Rows swapped in pairs by one turn or mirror: which row each one swaps with
k21: [ 29.6  -0.7 -29.2   7.2 -36.0 -36.1 -18.8 -19.8 -14.4  44.5   7.2  -1.1
   2.1 -15.5 -19.0   5.1  44.3]
k829: [-30.0   4.5 -10.0  10.0  46.0  10.2 -16.7  16.8  12.8  -6.7  15.9  28.2
 -14.6  39.2  -6.2  16.6 -16.3]
k490: [ -7.7 -17.1 -13.0  -2.4   0.2  20.5  -5.6   5.1  10.4  12.7 -11.8   2.7
  40.1 -31.4 -23.7  33.6 -22.1]
k625: [ 26.3   7.6  -1.3  -9.7   1.1 -25.1  -8.7 -25.5 -54.9  27.3  -8.7  -2.8
 -19.6   2.7   6.4  19.2  27.7]
k177: [-11.3 -10.6 -27.9  29.0  43.1 -13.9   8.3   4.2  25.9  23.9  -8.9  22.8
 -50.3  36.5 -17.9 -20.3  18.2]
k38: [ 15.9   9.2 -53.3  20.9 -42.8 -40.9  -9.0  -7.2   8.4  24.2   8.9  -1.2
  -1.2 -24.5 -38.5  13.6  41.0]
k502: [-10.5  23.1  -4.8  23.2 -41.9 -10.7 -37.4 -10.5 -10.8 -16.6  50.9  26.2
 -18.6  11.9  -7.0   7.0  20.1]
k414: [-11.3  -7.9   4.3   1.4 -14.6  15.1  -4.4  -6.2   4.5  23.6  -1.3   9.8
  43.3 -25.4 -27.8  31.1 -19.0]
k807: [  4.5  14.2  -1.1  44.2 -33.4 -16.9 -15.1  17.4 -27.6   4.7  45.4  46.4
   2.4   2.8 -18.3 -15.7 -15.9]
k157: [ -3.3  -5.0  10.2  30.9 -24.9 -27.9  29.8 -34.2 -45.3  -0.2 -10.7  20.5
 -39.2  22.9 -13.0 -29.0  -3.2]
k678: [ -6.4 -11.3  10.6  32.6 -18.8 -28.5  28.5 -38.7 -36.8  12.0 -15.9  22.7
 -38.2  22.2 -16.1 -21.0  -0.3]
k437: [-22.9  -7.7 -22.4  14.2   2.9   2.2   6.3  18.8  63.7  -2.7   9.3  41.4
 -20.9  -3.8 -29.2   0.4   8.7]
k776: [-17.5  10.1 -40.2  35.6  16.7  -6.7   3.1  23.1  37.4 -19.1  -5.5   2.0
 -18.5  43.1 -10.5   4.5 -16.7]
k792: [-10.7  23.2  -7.7  28.4 -30.2 -24.1 -16.1 -16.7  -6.0 -31.1  21.9  22.6
 -42.2  35.9  -0.6   7.7  33.3]
k2: [-29.9  -0.2 -23.1   1.9   7.3  -4.2  11.1  15.9  57.1   1.5  10.2  51.8
 -21.9   1.6 -27.0  -5.6  25.8]
k341: [ -1.8  -8.8 -39.0  19.1  30.9 -19.3  19.4  31.0   6.0  21.4  -1.9  13.7
 -20.0  28.8  -7.6 -32.9 -37.0]
k777: [-17.2  -6.2   5.7  25.5   6.5   7.5 -12.4 -14.0   3.7  16.0  18.4  13.6
  29.7 -31.1 -45.6  36.1 -13.8]
k696: [ 22.8  13.3   3.6 -14.2  -8.1 -22.2 -19.6 -22.5 -53.9  36.8   8.7  -2.3
 -17.5  -8.2  -2.9  13.8  28.5]
k175: [ -5.6  -3.7 -16.4 -15.7  17.6   1.0  20.5  24.0  17.9  28.4 -28.1  -8.6
  16.2 -25.1  -9.0  30.0 -12.2]
k423: [ 12.0  -3.2 -26.2  28.7  16.6 -16.8   1.9  41.9 -17.1  15.5   3.5   6.9
   3.8  10.0  -6.8 -34.7 -41.5]
k937: [  1.9 -15.3   0.6   8.1 -30.4 -25.8  51.9 -27.9 -30.9  24.7 -13.7  29.2
 -33.2  11.0 -26.9 -22.9   0.4]
k455: [-11.3  22.6  -5.4  32.7 -44.9 -12.1 -30.2  -1.4 -15.0 -28.7  42.2  22.9
 -15.0  12.9  -9.5 -12.2  22.0]
k673: [ 34.8   3.3 -31.5  10.4 -38.3 -21.1 -20.9  -2.7  -7.1  45.4   9.3  -3.0
   0.6 -26.4 -18.4  -2.8  47.8]
k569: [ -8.3   0.3 -45.6  21.2  30.7 -25.0  14.2  22.2  -0.7  25.4   4.1   9.6
 -11.7  22.2  -6.7 -35.8 -34.0]
k333: [-30.7   0.7 -21.4  21.5   7.3  -4.8   0.2  13.7  64.1  -3.3  -5.1  39.0
  -7.1  -8.6 -24.0   0.5  16.4]
k893: [-20.3  26.7  -6.2  21.3 -24.2 -19.9  11.0 -20.6 -29.4 -28.6   3.6  10.5
 -19.8  47.7   0.2  -6.2 -21.1]
k954: [-11.7  -4.9  -3.9   3.6   5.1   7.1   0.8  -7.6  12.9  21.5  -3.1  -1.3
  50.6 -28.3 -21.4  29.5 -21.2]
k753: [-25.6 -26.7  -0.5 -12.3  -6.5 -25.8  42.6  14.1  28.8  19.8  -7.4  34.1
 -13.5 -14.8 -34.7 -20.0  15.6]
k868: [-17.5  22.5   8.5  30.0 -40.9 -13.7 -31.9  12.7 -10.3 -28.4  35.0  25.8
  -6.5  20.9   1.8  -5.5  11.1]
k901: [ 21.0  13.5  -8.2  -5.5 -35.1 -27.5  -5.9 -27.0 -33.5  45.9  18.3   9.0
  -3.9 -17.8 -16.0  -0.4  44.5]
k539: [ 33.6   8.3  -5.9   5.5 -33.0 -27.9  -5.5 -27.0 -37.3  45.1  17.1  12.4
 -11.1 -24.0 -15.4   9.4  44.2]
k380: [ -7.0  -6.3  -5.5  -3.9   4.3  -1.8   1.9  24.2  23.0  36.2 -20.7   4.3
  42.7 -23.5 -10.1  18.8 -22.1]
k932: [-11.0 -11.4 -26.4  27.4 -15.7 -12.4  39.2  12.4  32.7  17.4  -5.4  60.2
  -7.8 -12.1 -43.6 -14.2   9.8]
k195: [ -1.1   8.4  15.7  19.2 -28.8 -37.0 -21.0  28.7 -30.3   1.4  38.5   1.6
   1.5  -4.4  -1.8 -36.0 -12.0]
k586: [ -1.2  -2.8  -6.7 -16.8   5.5  -2.3   2.5   8.3   6.0  40.0 -31.9   2.2
  29.2 -29.4 -13.1  24.7 -32.7]
k555: [ -1.4  -8.0 -15.0  -0.9   9.4  -7.9   3.3  22.3  12.0  17.5 -22.2  13.1
  44.1 -20.0 -12.8  33.9 -23.2]
k688: [ 41.8   1.7 -24.8   6.9 -34.0 -19.4 -21.8 -14.7 -20.4  37.2  17.1  -1.8
 -14.8 -28.7 -16.3   5.8  41.8]
k826: [ 26.3  13.3  10.6 -15.0 -21.9 -23.8 -26.1 -17.4 -49.7  27.1  12.7  -3.5
 -13.1 -11.6  -7.2  14.1  31.5]
k648: [-12.2  -2.3 -43.3   8.2  47.0 -17.7  19.5  24.3  12.9  15.2   0.0  20.0
 -17.7  32.0 -15.3 -29.4 -23.5]
k542: [ -3.9   5.0  14.0  34.2 -24.4 -27.9  20.0 -22.3 -34.7 -11.8  -2.5  12.6
 -45.6  31.5  -5.3 -16.5  -4.7]
k496: [  6.1  26.4  10.3  -1.0  22.2  -5.7 -16.9 -10.6 -30.8   3.9  20.7  22.3
 -31.9  51.3   9.3  17.1   8.0]
k469: [-12.7   7.0  -4.8  23.8   0.6  -4.1  -3.1 -39.8 -20.3 -13.5  23.2  25.6
 -49.9  38.5 -26.1  -5.7  32.7]
k894: [ -4.0  -0.2 -19.2 -14.2  17.8  -9.3  21.6  24.3  12.3  29.0 -35.4 -11.3
  11.5 -16.8  -4.7  29.3 -11.8]
k705: [ -2.0  35.1 -23.4  24.1 -25.7 -30.7  15.0 -11.2   0.1 -16.7 -12.0  14.5
 -54.3  30.9   2.8   0.7  41.7]
k208: [-29.9   5.4 -28.7  13.5  36.2   4.9   0.0  19.4  48.5 -13.2  12.6  33.5
 -16.8  22.5 -12.9   9.9   3.8]
k997: [ -8.1  22.1 -23.3  13.2  25.7  -9.0  32.6  19.9  16.9   7.9 -41.5   9.0
 -23.4  28.5  17.1  16.9  24.3]
k321: [  9.1   4.7 -20.8 -12.4  31.5 -10.1  21.7  15.9   9.9  31.6 -34.1  -8.4
   4.8  -7.5   8.1  31.4 -17.2]
k465: [ 26.3  12.5 -21.0  -4.2 -24.2 -20.8 -13.9 -15.8 -47.2  49.5  -0.9  -0.7
 -10.4 -28.3 -10.4   2.2  34.3]

k893 is swapped with k177
k792 is swapped with k208
k38 is swapped with k777
k195 is swapped with k753
k807 is swapped with k932
k997 is swapped with k496
k776 is swapped with k469
k586 is swapped with k465
k2 is swapped with k868

Rows swapped in pairs by one turn or mirror: which row each one swaps with
k277: [ 11.0  -6.4  10.4  -4.5  17.2  17.7 -26.0   9.4  36.8  36.4   7.6  -9.7
  75.4 -16.5  39.1  -5.4 -21.2]
k421: [ 14.2   9.7  23.9  41.9  24.7  10.7 -15.3   7.1 -15.9  52.1  12.4  12.9
  25.4 -18.4  15.6  24.6 -39.4]
k889: [  1.6  10.6   9.6  -4.2  53.6  23.2  34.7   7.7   3.9 -19.9 -15.4  -1.4
   5.8 -13.7  49.7 -13.3   0.6]
k667: [  3.8 -15.1  10.4 -67.1  15.4  41.3  13.6  -6.6   2.8  43.8  14.0  25.3
  11.0   0.2  10.3  -8.8 -21.3]
k8: [ 21.9  63.0  -2.4  41.0  11.0  -4.3  -7.2 -12.0 -22.0  14.3  11.0  -6.6
  24.3  -0.2  -2.2 -13.2  -6.5]
k339: [ 13.4  -7.4 -12.2  20.7  31.1  56.6  -9.6   7.8   4.4   4.3  39.0  22.6
  38.8  -3.7  10.3  16.9 -15.5]
k135: [ 28.1  21.5  -1.0 -11.8 -14.8   0.8   4.3   0.7  68.3  19.6  14.4  -6.8
 -19.8  24.4  -0.1 -15.5 -17.4]
k946: [ 25.5  -6.6  26.5   4.9  22.4  35.4  -8.7 -23.7 -11.5  -9.2  18.8   3.6
 -25.5  22.7  32.3  -3.6   3.4]
k835: [-22.4  -5.6   6.8  15.6  29.0  17.7  -8.7  -8.4  37.9  40.5  24.0  -7.4
  49.4   5.9 -35.4  -8.1  -3.8]
k888: [  6.6 -60.9   8.2  11.6  14.6   5.4  21.1  18.8 -21.2  40.0   3.4  12.1
  16.1 -13.7  32.3  -3.2 -26.6]
k317: [ 51.6  21.8 -11.5 -48.1 -23.3  14.8  -6.5   6.4  39.0  22.0   4.6  15.8
   4.2  -8.5  22.7  18.6 -12.8]
k595: [ 10.3 -35.3  16.6   6.1  12.9  12.0  31.9   4.6  62.8   3.6   3.9   8.1
  20.7 -42.4   1.6  -4.3 -10.6]
k778: [ 18.1 -40.0  -1.1 -67.6  16.8  -1.0  31.7   8.0   2.2  26.1  15.0  -0.8
  22.7  -5.3  11.2 -15.2 -39.9]
k251: [  8.2  24.4  -2.9  38.0  36.2   8.5   4.5  -0.9  30.6  19.7  18.1   1.1
  36.9   8.4 -38.6  -0.8 -36.7]
k650: [ 36.0 -18.9 -15.8  -4.0  -6.4 -14.4  30.4  27.3 -11.5   6.8 -34.9   5.9
  11.1   8.2  19.6   2.9 -46.9]
k912: [-13.8  18.5   5.4 -32.3  32.2 -19.0   6.9  -8.7  49.9  15.9 -27.6 -29.6
  -6.3  -4.9  33.5 -13.5   5.9]
k620: [ 19.2  58.4  -1.2 -12.7  11.7  11.7  27.5  -3.7   3.9  35.1  14.4 -10.1
 -21.5  26.0 -28.2   4.4   4.0]
k857: [ 12.7 -35.6  35.7  -4.6  44.4  12.6  11.3 -29.5  19.5   9.6  20.1 -11.3
  26.0  10.4  42.4 -21.8  12.3]
k991: [ 13.4 -18.7 -18.2  -7.8   9.1  22.3 -16.3 -12.5  15.8  12.1  22.7 -41.1
  -5.4  39.2  -7.0 -31.7  10.5]
k342: [ 21.9  57.6   1.6  35.0  19.9   1.2  28.2  -6.3  -4.1  52.6   7.3   7.3
  30.0   0.7  -4.9 -11.9 -13.5]
k884: [ 32.4  -9.8   8.7 -23.3  -8.4 -29.9  -1.7 -22.7 -41.6  32.9  31.1 -37.1
  18.6  -1.4   7.9  -5.7 -16.0]
k737: [  9.6   9.0  41.4 -17.3  14.4  -7.5  56.4 -15.4 -14.3  48.5  33.3 -20.8
  11.7  -9.3  24.7  -0.1  -7.1]
k153: [  6.6  25.8  -9.2 -37.9  -4.9   5.1 -47.5 -20.1  -4.4  14.2   1.5 -11.9
  -2.3  -2.0  38.9 -19.6   7.8]
k545: [  7.8  28.2  14.2 -19.3  30.8  15.0   9.7  45.2  26.1  10.8 -31.4  20.6
  16.9 -29.1   8.1   8.6 -35.2]
k935: [  4.3  10.1   3.2 -23.5  -8.4 -11.4  11.1 -10.1 -27.9 -17.1 -12.5  10.3
  33.5 -39.0 -25.3 -15.9   6.9]
k956: [  7.5  15.1  10.2 -29.7  -3.4   1.9  46.6  -9.9 -37.9  48.6   1.7  -6.3
  44.0  14.6  -7.3  -3.4  -4.9]
k355: [-18.0   9.5   2.2 -26.6  21.2  17.3   2.8  31.5  52.4  25.7  12.7   6.7
  49.8 -23.9 -28.4  -8.7   1.1]
k928: [ 18.3 -15.6   7.6  25.5  -1.0 -28.5  11.5  40.3 -16.8   8.0  -6.2 -11.0
  -2.5 -22.3  -7.3 -21.7 -38.5]
k348: [  8.5  22.3  23.5  -2.2 -30.5 -21.5  -3.5 -33.5  35.6  30.6  12.4 -10.2
   4.7 -15.6 -23.5 -30.2  10.5]
k356: [ 17.4  20.2  -6.0 -22.2  47.1  -3.0  35.1  21.4   6.8 -15.8 -27.8 -16.6
  -3.8 -18.4  24.0 -30.3 -19.8]
k57: [ 20.3  -7.2 -31.2  -0.3 -24.9 -16.3   2.2   4.8  -6.0  80.4  19.2   3.3
  20.2   9.6  -3.8  -8.6 -26.6]
k49: [  7.5  12.9   7.5  13.9  15.8   7.7 -35.9   8.1 -23.4   7.0   6.2  -4.8
  44.8 -45.0  20.4  24.6  13.2]
k567: [  8.6  -5.2  11.8 -36.1  35.3   5.2   0.1  -7.7 -25.3   1.0   6.7 -40.1
 -30.4 -14.8  16.2   1.1  -2.1]
k179: [ 28.0  -9.2  -7.8  42.8   4.4 -28.3 -43.6  -5.0  -3.7  19.9   6.0 -22.0
  38.8 -15.8   0.0 -13.5   2.3]
k895: [ 35.8  -0.2   2.4  22.9 -15.0  11.2  42.0 -22.5  12.7  20.6  -9.1  38.6
  -1.1   3.8  35.3  13.2  -5.9]
k165: [  6.4   4.8  -3.4 -27.8   2.9  51.4  -1.3  27.1   4.2  31.2  12.1  38.7
  15.2  -3.4 -37.5  -4.9  13.2]
k352: [  6.4  -5.0  -0.1 -18.5  10.2 -18.0 -18.2 -10.4  69.4  12.0  -2.0 -30.6
   3.6   2.0  33.6  -5.4 -24.1]
k843: [ 41.3   1.4 -47.0 -14.4 -20.3   1.2 -26.1  16.5   7.1  43.1   8.1   0.4
   7.7 -14.3  -9.9  11.3 -29.3]

k595 is swapped with k348
k843 is swapped with k667
k57 is swapped with k778
k884 is swapped with k888
k8 is swapped with k889
k895 is swapped with k935

